0: [ 2.  -1.9 -2.9  1.9 -1.5  2.4 -0.7  1.1]
1: [-1.9  1.4  1.2  1.  -2.9  0.8  1.2  2.9]
2: [ 0.6  0.3  0.7 -0.7  0.6 -0.1 -0.3 -0.1]
3: [-0.8 -0.2  0.9 -0.8  0.3  0.6  1.   1.4]
4: [ 1.2  1.2  0.5 -0.5  2.   0.8  0.2  1.7]
5: [-0.6  0.9 -0.8 -0.8  1.2  0.2  0.4 -0.6]
6: [ 1.2 -1.7 -1.7 -1.2 -0.6  0.9 -0.1 -2. ]
7: [ 0.5  1.3  0.8 -0.8  0.5  0.4  0.2  0.3]
8: [ 1.4 -0.3  0.6 -0.8 -0.8 -0.6  0.8  0.4]
9: [ 1.2  1.  -0.3 -0.7 -1.4 -1.1 -0.5  2.1]
10: [ 1.  -0.8 -1.6  0.7 -0.9  0.9  1.1 -1.6]
11: [-0.3 -0.4  1.2 -1.1 -1.  -0.3 -0.3 -0.8]
12: [-0.6 -0.4 -0.1 -1.3  0.7 -0.3 -0.1 -0.3]
13: [ 0.   1.3  0.8 -0.5  0.  -0.2  1.1 -0.1]
14: [ 0.1 -1.4 -1.2  0.3  0.7  0.6  1.3 -1.5]
15: [ 1.   0.2  1.2  0.4  1.3  0.5  1.1 -0.5]
16: [ 1.1  0.6  0.8 -0.5  0.5 -0.5  0.2  0.4]
17: [-0.9  0.3  0.7  0.7 -1.3  0.1  0.8  1.2]
18: [ 1.  -1.6 -2.8  0.1  0.   1.2 -1.  -1.9]
19: [-1.2  1.9 -1.6  1.   1.1 -0.9  0.9  0.1]
20: [-0.3  0.8  0.9 -1.3  1.4  0.5 -0.3  2.1]
21: [ 1.1  0.2  1.5  0.4 -0.9 -1.4 -2.3  2.2]
22: [ 0.  -0.4  0.7 -0.6  1.4  0.9  1.6 -1.2]
23: [ 0.8  0.9  1.5  0.3  1.3  0.1 -0.5 -1.3]
24: [ 1.4  0.6 -0.8  1.3 -0.1  1.   1.3 -1.3]
25: [-0.6  0.1  1.2  2.  -1.2 -1.2 -0.2  2.1]
26: [ 0.2 -1.   1.1  0.7 -0.6  0.3  0.7 -0.9]
27: [-1.2  0.1  1.2  0.9 -1.2 -0.9 -0.1 -0.6]
28: [-0.1  0.3  1.2 -0.4  0.   0.3 -1.2  1.7]
29: [-1.   0.9  1.4 -0.6  0.8  0.3  0.4 -0.6]
30: [-0.2  0.5  1.4  0.2  1.2 -0.2 -0.8  0.4]
31: [ 1.   0.8  0.1 -0.8 -1.1 -1.2 -2.   2.4]
32: [-0.2  1.4  1.1 -0.6  1.4 -1.8  1.1  0.1]
33: [ 0.7  0.3  1.1  1.   0.9 -0.8 -0.5  0.2]
34: [ 1.3 -1.3 -2.4 -0.6  0.3 -0.1 -1.  -1.7]
35: [-0.8  0.5  0.5 -0.8  1.4  0.6  0.5 -0.3]
36: [ 0.5 -0.5  0.8 -1.1  1.3 -0.2 -0.6 -0.3]
37: [-0.4  0.5 -0.9 -1.2  1.3 -0.9 -1.1 -1.2]
38: [ 1.  -1.8 -1.4  0.7 -1.  -1.  -0.4 -1.6]

[-0.8 -0.3  0.4 -1.3  0.9 -0.6  0.1 -1.3] 12 36
[ 0.5  1.1  1.9  0.9 -1.1 -1.2 -1.3  1. ] 21 25
[ 0.5 -1.4 -2.1 -1.1 -1.1  0.8 -0.4 -1.9] 6 18
[ 0.9  0.9 -0.5 -0.6  1.4  0.3  1.   1.5] 4 7
[-0.1  0.   1.6  0.7 -0.9 -0.9 -2.   2.2] 21 28
[-0.5 -0.5  0.1 -1.5  0.7 -0.6  0.5 -0.8] 12 36
[ 1.2  1.5  2.2  1.5 -2.6 -1.1  0.3  2. ] 25 17
[-0.7  1.   1.3 -0.3  0.8  0.  -0.9  0.1] 30 29
[-0.1 -0.1  1.8  1.2 -0.9  0.9 -2.   2.4] 28 21
[-0.4 -1.8 -0.5 -0.5  0.6  0.6  0.1 -1.2] 14 12
[-0.8  1.1 -0.3  0.4 -0.6 -1.   0.   1.8] 17 9
[-0.6  0.   0.1 -0.5  0.4 -0.3 -1.   1.7] 28 20
[-0.4  1.1  1.2  0.2  1.9 -1.6 -0.7  1.6] 30 33
[-0.9  0.9  0.5  0.5 -1.3  0.  -0.5  1.5] 17 28
[-1.1  1.6 -0.8  1.1  1.4 -0.9  1.1 -0.1] 19 5
[-1.1  0.7  1.6  1.4 -0.7 -0.8 -0.7  1.3] 25 17
[ 1.   1.  -1.9  1.4  2.   0.5  0.2  2.4] 4 19
[ 1.4  0.7 -1.3  1.3  2.   1.5  1.   2.2] 4 15
[-0.4  1.7 -0.6 -0.5  0.3  0.6 -0.1 -0.5] 5 7
[ 0.5 -1.7 -2.1 -1.1  1.4 -0.3 -0.8 -0.7] 34 37
[ 0.6  0.6  0.6  1.  -0.4 -0.6 -0.1 -0.5] 33 16
[ 0.  -0.9  0.3 -0.2  0.8 -0.9  1.  -0.2] 12 2
[-0.1 -0.1  1.4 -0.8 -0.3 -1.1 -1.3 -0.3] 11 2
[ 0.7  0.   1.4  0.1  1.   0.   0.6 -0.7] 15 23
[ 1.  -1.6 -2.3  1.9 -1.5  1.8  0.7 -1.7] 10 18
[ 1.2  1.  -2.2  1.8 -0.1  1.   0.5 -0.5] 24 10
[-0.9  1.2  1.3 -0.3  0.8  0.1  0.9  0. ] 29 13
[-0.1 -0.5  0.6 -0.4 -2.   0.1  0.6  1.8] 17 8
[ 0.4 -0.8  0.6  0.6 -1.   0.2  1.2 -0.3] 26 8
[-0.8  0.  -1.2 -0.6  0.4  0.8  0.7 -1.2] 5 14
[ 0.6  0.8 -0.5  0.5  1.3  0.5  1.5  1.2] 4 15
[ 0.2  0.5  1.7  0.7 -1.  -1.  -1.9  2.1] 21 28
[-0.6  0.7  0.4  1.5 -1.7 -0.1  1.6  0.6] 17 27
[-0.4 -1.5  0.3  0.4 -0.8 -0.4  0.6 -1.4] 26 11
[ 0.4 -1.8 -2.6 -0.2  0.6 -0.9 -1.  -1.5] 34 18
[-0.8 -0.8 -0.2 -0.4  1.  -0.5  0.4  0. ] 12 35
[-1.8  0.  -2.  -1.2 -2.2 -1.2 -0.3  2.6] 9 31
[-0.6  0.2  1.4 -0.7 -0.2  0.2  1.   1.3] 3 17
[-0.7  0.8  1.2  0.6 -1.3 -1.1 -1.3  0.5] 27 25
[ 1.   0.2 -1.7  1.6  1.   1.8  1.4  1.2] 24 4
[-0.9 -0.5  0.8  1.5 -0.4  0.8  0.8 -0.7] 26 27
[-0.5 -0.4  0.7 -1.3 -0.9  0.8  0.  -1.3] 11 12
[ 0.1  1.   1.1 -1.  -1.3 -0.9 -1.8  2.1] 31 21
